Each row of R is roughly a mix of the hidden directions of one of a few groups; some rows fit no group.
R (125 x 11):
[[ 18.6   9.9   0.1  -9.6 -14.1  14.9 -14.1  -1.7 -12.3  -7.8 -53.3]
 [ 22.1  -6.9  19.8   2.2  12.2  33.3  22.9 -32.7 -11.3  15.5  -8.0]
 [-28.7 -30.0 -27.8  -2.5 -19.5 -15.3   6.8  -6.4 -24.2 -16.5  12.0]
 [  6.6   7.4   4.3  14.1  29.1   6.2  20.0  11.4  37.0  16.1  29.2]
 [ 15.7  25.3  15.7 -31.4   1.3  -9.6  15.4  -0.2 -18.2 -10.1 -36.3]
 [ 17.0  -4.8 -22.9  20.4  -4.3 -11.2   6.9  35.1 -19.0 -23.8 -24.5]
 [-19.8  -9.8 -34.4  20.2  11.7  -2.9  15.3   5.5   2.1  -5.2  41.1]
 [-11.1 -17.2 -16.2  36.5  -3.2  11.2  -9.4   6.1  19.2   7.2  38.8]
 [-13.1  35.0   4.6  20.0  -6.8   3.7  13.5 -12.8  -4.5  29.5 -33.1]
 [ 11.3 -10.3 -40.9  24.9  15.6  -0.9 -10.0 -13.4 -32.5  -7.5  -6.2]
 [  9.4 -31.1  -8.4 -21.3   3.8  18.8 -15.6   7.1  21.8 -20.7  32.5]
 [ -2.2  -5.6  -6.7  -5.3 -31.8 -15.5 -22.4  -3.9 -41.9 -14.3 -19.1]
 [ -8.1  -3.8   6.2   8.5  26.8  -4.4  23.6   0.3  31.0  14.0  39.6]
 [-31.3 -26.3 -13.1  13.2 -28.3   1.4   9.8 -27.6 -18.6  13.2  -1.3]
 [ 10.1   5.7  31.5  -5.9  23.0   7.7   7.1  10.5  38.1  21.4  19.8]
 [ 19.9 -16.5  18.1   6.3 -10.5  25.0  23.6 -28.9 -16.6  26.9  -6.9]
 [ 10.3  12.1  24.7  -3.8  19.1   6.4  -3.3  21.4  17.8 -11.9 -44.7]
 [-29.6 -11.7  -6.6  11.3 -10.4   2.4  -9.5  23.0  22.3  -3.6  42.2]
 [ -9.0 -17.1 -10.6  38.3  -9.0  14.8  -3.0  11.5  16.5  11.1  37.6]
 [ -9.3   4.1  -7.2 -32.8 -25.1 -29.7 -12.6  -0.1 -17.0 -25.3 -19.3]
 [ 32.5 -17.0 -24.3  21.7  11.9  -4.0 -13.9  18.8  12.3 -30.6   3.4]
 [  4.9 -11.5 -19.3  24.7 -33.4  -6.9  10.6  -5.0 -20.0  25.5  26.8]
 [ 10.5  -1.8 -38.6  15.9  -7.9  -6.1 -24.6   6.6 -35.1  -4.9 -18.5]
 [-18.0 -28.4 -14.3  -2.1   7.5  -1.2 -19.9 -20.2   6.3  16.2  41.3]
 [ 25.9  24.6  19.7  -1.3  25.7  21.5 -11.0  13.6  27.7  18.4  -2.8]
 [ -0.6  -0.3   6.2  20.1 -26.4 -29.2  -7.7 -18.0 -41.7  -9.6   0.8]
 [ 15.8   7.6 -27.7  40.5   3.9  -8.4   5.9  13.3  -6.8  -7.8 -33.0]
 [-39.4  29.7   9.5   8.6 -24.5  -0.7  12.4 -17.2 -10.8  19.0  -9.2]
 [ 11.5  26.2 -13.9  30.1  -2.9 -11.1  14.8   4.9 -17.6   9.9 -38.8]
 [ 18.6   8.6  19.0   2.9  27.6  12.1   4.1  15.9  38.7  24.9  11.0]
 [  7.5  -5.5 -39.8  15.2  -9.7  -1.6 -17.5   1.0 -37.4 -13.9 -17.8]
 [ 24.7  27.2  38.1 -10.1   1.7   8.4 -12.2   0.6  13.4  12.4 -27.5]
 [ 34.5  18.4   7.9  -1.4 -10.0  -6.9  -4.6  11.9  -1.5 -24.4 -41.4]
 [ -5.7  -0.6  -4.3   5.7  31.4  15.3  11.8   1.7  18.3  -2.3  49.2]
 [-22.2 -16.2 -17.5  -2.6 -29.2 -26.6   3.4 -12.5 -32.8 -18.1  -3.2]
 [ 15.3  21.1  36.1 -17.5  -9.7   3.5 -14.3  -4.5   5.1   9.2 -38.4]
 [-29.4   2.1 -15.9 -18.8 -21.6 -38.0 -16.5  19.6  -3.6 -12.1  -2.0]
 [ 13.1 -12.7  -1.0 -20.7 -44.8 -25.4  -5.2  -8.1 -23.9   6.3  -9.5]
 [ 18.1  16.4 -19.6  31.1  -2.4 -12.6  11.6  17.4 -18.7  -5.2 -35.8]
 [ -4.1  19.0  14.4   2.8   8.2  13.5  -4.9 -42.7  17.9  30.2  16.9]
 [ -0.2 -30.1   1.8   2.8 -47.9  -6.5   3.0  -8.1 -20.9  20.9  -2.0]
 [ -2.4  -3.5   2.7  16.2  14.0   2.5 -23.5 -44.4 -19.1 -27.1  -9.9]
 [-16.7  32.2   7.7  22.4  -9.9  -5.1  14.2 -11.0 -13.8  30.5 -27.6]
 [ 10.4 -19.9   1.1 -16.4 -50.1 -14.2  -6.7  -7.3 -23.6  -3.9  -7.6]
 [ 44.8 -13.6  -6.9   1.0  29.3   7.6 -14.9  -9.3  22.1   2.9  15.8]
 [-20.6 -19.8  14.2 -33.3  -3.8  12.7  -8.8 -14.9  15.0  11.6  35.3]
 [  6.3  22.9   3.0 -26.7   2.3 -28.6  20.1   6.1 -26.0  29.4 -11.0]
 [ 18.0 -25.2   7.0 -30.1   6.1 -25.0  -7.5   2.5 -11.8 -16.0  34.2]
 [ 18.5 -22.2   9.0  30.0 -37.1  25.1  -3.7   7.1  10.9 -13.4   5.0]
 [ -5.0 -14.8 -12.1  40.2  -8.4  14.7  -0.5  12.7  11.8  12.8  38.1]
 [-36.1  14.1  24.4 -23.9 -11.4   6.4   4.5 -22.6   6.6  28.0   2.0]
 [ -8.7   0.2  -8.8  10.1 -17.5 -11.3 -17.2  36.3  24.3 -12.3  34.0]
 [ -4.6  14.1  -4.9 -13.0   2.4 -24.4  23.0   7.0 -28.3  41.9   7.5]
 [  4.2   7.1   8.9  10.5  27.6  -0.6  21.0  10.2  36.5  16.3  32.3]
 [ -1.9  20.7  -4.5 -40.4  22.1 -29.2   4.2 -16.1 -17.4  12.7  -6.8]
 [ 22.9  -8.2  19.1   4.1  12.5  34.8  21.9 -31.5 -11.2  15.5  -5.5]
 [ 46.9 -14.2 -15.2   1.7  21.6  13.2 -13.2  -4.9  20.5   3.7  17.1]
 [ 16.3   9.5  35.3 -16.5 -13.9  -0.3  -6.6  -6.2   5.1   9.1 -44.1]
 [-25.4  -2.2   2.4   2.7  -3.8  -6.7 -21.6  31.1  39.4 -20.8   8.0]
 [ 14.5 -30.1  -5.6 -16.3   6.0  -0.4 -14.4  17.7   8.9 -37.8  27.0]
 [ 14.2  21.3  16.9 -15.7  11.0   7.6  -4.8   2.4  27.1  20.5 -40.7]
 [  1.2  -8.0 -12.8  -1.6 -10.4 -20.6  13.7  36.2 -30.2 -17.0 -27.3]
 [-20.5 -24.6 -33.7  16.7 -14.5 -18.1  25.4  -2.6 -12.9 -14.6  14.2]
 [  7.1  22.8  10.5 -21.0   3.1  -3.7  -7.7  -0.2  18.9  18.5 -48.0]
 [-14.5 -25.4 -17.5   4.9 -17.3  -7.4   4.4  -2.6 -31.4 -26.4  31.1]
 [ 21.6  -2.7  11.0  24.2  27.0  35.4  16.6 -13.8   5.2  20.9  10.8]
 [ -5.5   5.6  17.3 -33.2  22.5 -20.5   1.7  14.6   5.7  38.6   8.7]
 [-18.8 -11.7  12.6 -26.5  -6.9  22.8 -14.5  -2.4  27.0 -19.6  31.0]
 [  1.1 -24.5   0.4 -23.0   9.9  11.8 -16.8  -9.3  25.7 -22.9  35.8]
 [ -4.0   0.5  -8.5 -31.5 -43.3 -10.2  21.2  21.9   0.8  -3.2  14.3]
 [ 21.3  11.8  18.7   3.9  27.2  14.9   3.4  15.5  38.0  23.8   5.1]
 [ -1.3 -30.0  -2.0  -1.9 -45.8  -8.8   0.5 -11.5 -24.9  19.1   2.7]
 [-22.6   1.5 -11.0 -27.4 -29.9 -32.8 -12.4   6.7 -10.1 -21.8  -8.9]
 [ -1.6  -2.4 -13.5  35.3 -29.3  15.7   3.6   1.7  -8.6 -35.5 -17.7]
 [ 15.8 -30.5  -4.3 -22.2   4.1  -5.1 -12.2   6.8   2.0 -27.4  39.1]
 [-17.1 -11.0 -20.6  -2.0 -31.3 -14.3  -3.4 -11.6 -36.1 -21.1 -16.9]
 [ 11.5  11.5  21.6   2.9  34.0  12.4   7.8   3.4  32.3  15.6  28.2]
 [-15.7 -16.4 -24.1  -3.2 -28.6 -12.8  -2.8  -9.8 -35.5 -21.9 -16.7]
 [ -4.1  -4.9 -11.1  18.5 -11.0 -31.7   8.7  28.2 -30.9 -21.0 -17.5]
 [  5.6  18.4  13.0 -18.3   3.0   2.1  -2.2   3.2  27.6  21.6 -45.5]
 [ -8.2 -28.9  -3.9  -0.6 -48.7 -10.8  -0.4  -5.7 -19.9  16.7   9.4]
 [-14.6   9.4 -27.6 -13.7  23.0 -20.6 -20.7  -7.7   7.5  -9.7  37.0]
 [ 11.9  -2.5 -20.2   2.1 -22.5 -12.1 -25.8   8.5 -31.7  -1.9 -35.4]
 [-20.1  -8.8  14.1 -23.3  -3.4  22.0 -14.9  -9.0  27.9 -19.7  31.9]
 [  6.5  16.1   9.3 -19.5  -5.8   5.6  -6.4  -3.5  12.0  10.0 -55.5]
 [-16.9 -25.6  -7.3 -16.7  16.0  -4.2 -13.7 -22.7  -4.4  27.8  34.1]
 [-11.6  -0.1 -13.0  28.7 -38.5 -34.3   6.8  11.6 -14.6   4.9  -2.2]
 [ 14.1  -5.4 -12.9   2.9   5.4  -5.8  16.4  33.4 -25.8  -4.1 -40.9]
 [  6.6  17.4  14.8 -15.2   8.1  -0.7  -1.6   8.0  34.0  28.1 -36.5]
 [ 20.9 -22.2  -0.2 -28.7   9.6 -15.1  -9.2 -15.3  -1.2  -9.2  41.6]
 [ -8.3   9.8  18.9  -7.7   6.3  13.3  -6.1 -37.5  19.1  34.4  20.4]
 [-15.3  42.1  10.0  21.6 -13.4  15.7   5.2 -20.8   7.8  22.6 -13.3]
 [ -4.4  -1.7  16.1 -29.3   8.2  29.2 -10.1 -21.6  31.0  14.1  20.4]
 [  9.2   5.6  -3.5 -27.1  -5.7  14.7  -9.2  -1.0   1.3  -4.4 -54.6]
 [ 29.9 -32.5  -2.6 -21.7  13.4  14.2 -14.8  15.5  16.0  -6.8  25.1]
 [  6.1 -10.9 -19.6  15.6  -7.4 -18.1   6.3  36.2 -22.3 -28.0 -20.1]
 [  4.9 -29.2   6.0   3.6 -35.0   7.5  13.1 -20.6 -25.7  27.2   0.9]
 [ 42.7 -18.0 -11.6   2.1  30.7  14.8 -12.5  -6.2  19.8  -1.6  13.2]
 [-27.9 -27.5 -28.6  -3.6 -11.6 -11.2   5.9 -12.8 -26.3 -21.2  15.7]
 [-11.6 -26.4 -10.6   2.5 -10.7 -35.4   4.4  24.5 -30.2 -18.9   2.5]
 [ 11.4  22.3 -12.2  33.9   1.4 -14.8  10.9  11.5 -15.9  -7.5 -38.8]
 [  8.7   9.0  23.0  -7.6  18.3  13.7  -7.8  11.1  20.2 -28.5 -39.2]
 [ 39.9 -27.7 -16.2  -5.3  23.1  12.3 -13.2   8.4  17.3 -10.7  14.5]
 [ -5.5 -25.1 -10.0  38.5  -4.5  18.3 -14.8   6.5  20.6   3.4  30.2]
 [  7.5  -8.7 -40.0  26.9  10.4   2.3  -9.1 -14.0 -34.7 -12.3  -1.1]
 [-43.4  12.2  15.2  -3.8 -26.4 -12.9  12.7  12.2 -23.6  -4.6 -13.0]
 [-26.7  -2.3   0.2   7.7   5.1   7.1 -10.5  26.3  34.6 -12.5  34.6]
 [ 27.1 -11.2   1.3   1.8  30.2 -11.7 -10.5 -33.5  11.5  21.0  22.0]
 [-26.4   6.0  -9.3  27.7  41.9  13.5   3.7   1.6  22.7   9.9   7.3]
 [ 29.3 -23.4 -19.3   1.6  17.1   0.4 -11.3  14.7   9.6 -39.8  10.6]
 [ -2.3  11.6  -6.6  10.3 -10.6 -20.9  18.9  16.2 -30.2  19.8 -38.0]
 [-20.7 -15.8  18.1 -33.1  -2.9  11.3  -9.3 -16.8  17.4  16.0  32.4]
 [ 19.2  17.3  18.4   4.6  28.9  13.9   4.5  14.6  36.4  19.5  14.6]
 [ -7.7  -3.5  23.1 -22.2  10.5  15.0 -11.5 -28.9  23.2  20.9  28.8]
 [-16.8 -18.4 -36.3  23.4  -7.2 -14.9  26.6   4.0  -6.5 -11.9  23.3]
 [ 11.5  22.6  23.5 -17.8 -19.7  -2.6  -9.8   2.8   3.6   5.3 -46.4]
 [-25.7   3.5 -12.6 -22.3 -27.1 -36.0 -13.9  14.0  -4.9 -18.4  -9.8]
 [  1.0  20.4  13.9  -5.7 -27.0 -25.8   0.8   2.5   4.3  13.1 -44.4]
 [  4.7   4.9   0.8  -4.9 -26.2 -15.6 -28.0  -6.0 -44.5 -14.6 -14.3]
 [ -1.7 -36.6   0.9 -28.3   5.6  11.5 -15.7   8.4  20.3 -16.4  30.1]
 [-11.9  -0.5  19.7 -26.2  -4.2  10.2 -13.3 -25.0  21.8   2.4  39.8]
 [ -7.1  22.4   1.0   0.6  53.2  12.4  13.0 -16.1  10.5   3.4 -10.6]
 [ -2.1  -4.6 -33.4  18.7  -9.4  -2.3  -7.9 -16.6 -41.7 -21.0 -10.2]
 [ 22.3 -12.0  17.1  14.1  14.5  35.9  20.1 -19.8  -8.1  25.7   7.3]
 [ -0.3  29.7   4.6   3.0  47.5  11.6   4.3  12.6  23.4 -13.4  -1.0]]
Here is one row from each group, named. Which group is each of the other rows in?
[-11.8 -10.2  -2.0  -8.3 -33.2 -22.4 -14.1 -12.1 -38.3 -12.7 -17.7] | Q
[-44.2  19.3  16.4   1.4 -21.8 -17.1  12.8  -6.6 -20.6   8.1 -12.0] | W
[ -4.2  -7.3 -26.0  10.5 -19.7  -9.3   5.4 -23.0 -10.3  16.6  43.9] | J

[ -4.6 -14.0 -10.2  16.4  -6.2  -3.4   3.8  -0.2 -27.0 -24.8  47.0] | Q
[  7.0  -8.1 -40.1  19.6  -3.0  -1.5 -14.2  -5.1 -39.3 -15.1  -9.3] | Q
[ 20.1  19.9  -5.5  -0.6   8.8  41.1  -4.0 -15.1  33.7  12.7  -8.1] | W
[ 18.3  30.5   9.8  21.1 -12.1 -19.6   0.8  24.0  18.4  24.7 -18.5] | Q
[-38.6 -15.8  -7.3  15.4  15.4  16.2  16.9 -28.9 -10.0  20.8  -3.7] | J
[-21.7  15.1  -4.2  28.9 -16.6  15.6   9.7  25.3  -5.1   5.8 -36.7] | W
[ -5.4  -4.9  -0.9  18.1  17.0 -10.0  10.7   8.8  10.6   6.6  55.6] | Q
[  8.6 -34.1  -8.8 -20.9   5.1  13.0 -15.1  12.7  17.9 -27.2  28.4] | W
[ 19.0  18.6  34.8 -21.2  16.6  20.3 -23.5   1.4  15.3  14.2 -12.8] | Q
[-14.7  15.9  14.8 -28.7  25.5 -11.0  -4.7   9.2   8.4 -12.8 -39.7] | J
[-25.0 -31.4  -9.8  10.5 -28.2   6.9   6.2 -29.0 -23.7   8.4  -5.8] | J
